In the rows, 128 means zero.
A single turn carries every row of the set below to another of its rows. Some are shown first; where does it send the rows asked next?
tef: [127  97 134 116 141 127 118 156 163 125  91 138 163 172 115]
Kesa: [128  88 110 126 124 125 138 139 157  94 106 175 134 153 119]
nudad: [137 122 130 129 146 130 132 139 159 163 127 137 109 125 129]
Turu: [110 120 142 138 145 107 126 174 148 134  96 126 123 134  93]
voz: [146  81 141 123 139  95 110 141 147 133  98 125 152 137 122]
nizo: [133 140 134 132 135 123 116 113 153 150 121 131 130 142  98]
riko: [122  99 123 128 142 131 143 159 160 129 160 139 126 124 123]
Bugur: [121  92 134 119 146 129 119 154 123 131  90 136 148 161 102]
sovul: [117 104 116 134 137 130 149 144 145 136 146 164 141 114 117]
bemiv: [121 109 131 134 142 134 122 142 159  97  73 140 155 112 126]
Lor: [145 134 127 135 130 145 139 120 158 148 118 140 135 149  97]
Res: [138 134 138 129 137 137 123 131 158 145 127 118 118 155  99]
midat: [127 120 131 142 138 118 148 165 182 135  88 150 155 136 103]
piz: [148 135 134 134 132 127 127 116 175 146 124 132 139 145 105]
tib: [139 103 142 143 143 120 146 176 155 132 105 120 120 124  98]
gamur: [122 104 140 132 145 126 112 150 148  96  86 116 134 112 124]
kidi: [113  94 122 123 129  96 113 135 142  96 110 158 118 151 118]
fituz: [131 130 123 129 146 136 134 138 177 162 124 148 121 132 133]
Nof: [122 121 139 144 137  88 126 154 169 137  92 138 146 120 102]
gib: [129 128 122 129 147 142 141 138 152 166 119 153 115 128 125]
ton: [139 104 131 148 138 131 160 161 149 138  90 147 140 121  93]
Fuzuf: [112  87 132 117 140 128 118 127 165  91 113 111 116 137 120]
donoz: [120 133 128 124 150 132 126 143 160 163 124 141 110 139 125]
setiz: [121  90 117 123 135 155 145 127 170  91 105 137 138 142 117]
Bofi: [143  79 131 125 135 118 126 132 129 137  85 147 163 139 111]
zel: [107 116 116 126 141 129 139 151 173 130 146 163 151 135 120]
riger: [ 90 105 122 117 138 123 113 114 157  97  99 135 137 141 114]
Mupe: [120  92 120 126 130 124 129 105 177  97 101 140 149 123 125]
bul: [123 101 134 133 145 147 127 155 142  96  81 125 134 118 119]
dab: [155 124 133 136 133 140 136 118 150 147 123 125 123 137 100]
domuv: [126  86 123 121 131 115 124 150 146  92 121 144 107 159 117]
dup: [119  80 124 125 137 144 139 117 137  97 105 129 120 124 112]
fevo: [125 132 124 131 145 121 127 130 159 166 121 148 119 123 127]
zusog: [109 111 122 131 138 102 125 141 162 134 152 148 139 115 125]
kig: [ 96 112 123 126 143 122 127 155 142 133 152 149 128 129 109]
zuf: [155  77 139 121 139 125 130 159 161 125 105 119 148 158 123]
gar: [142  74 119 129 129 123 142 139 141  94 114 159 117 144 120]
tusa: [133  98 131 135 142 147 133 154 161  93  82 128 147 116 129]
Pegef: [124  92 119 124 125 101 122 135 170  93 110 163 134 151 126]
fas: [112 113 135 131 146 126 110 151 161  94  79 127 149 125 126]

riko -> zusog
domuv -> Pegef
Bugur -> tef
Now these:
midat -> tib
dup -> riger
nizo -> Lor
nudad -> fevo
bemiv -> bul

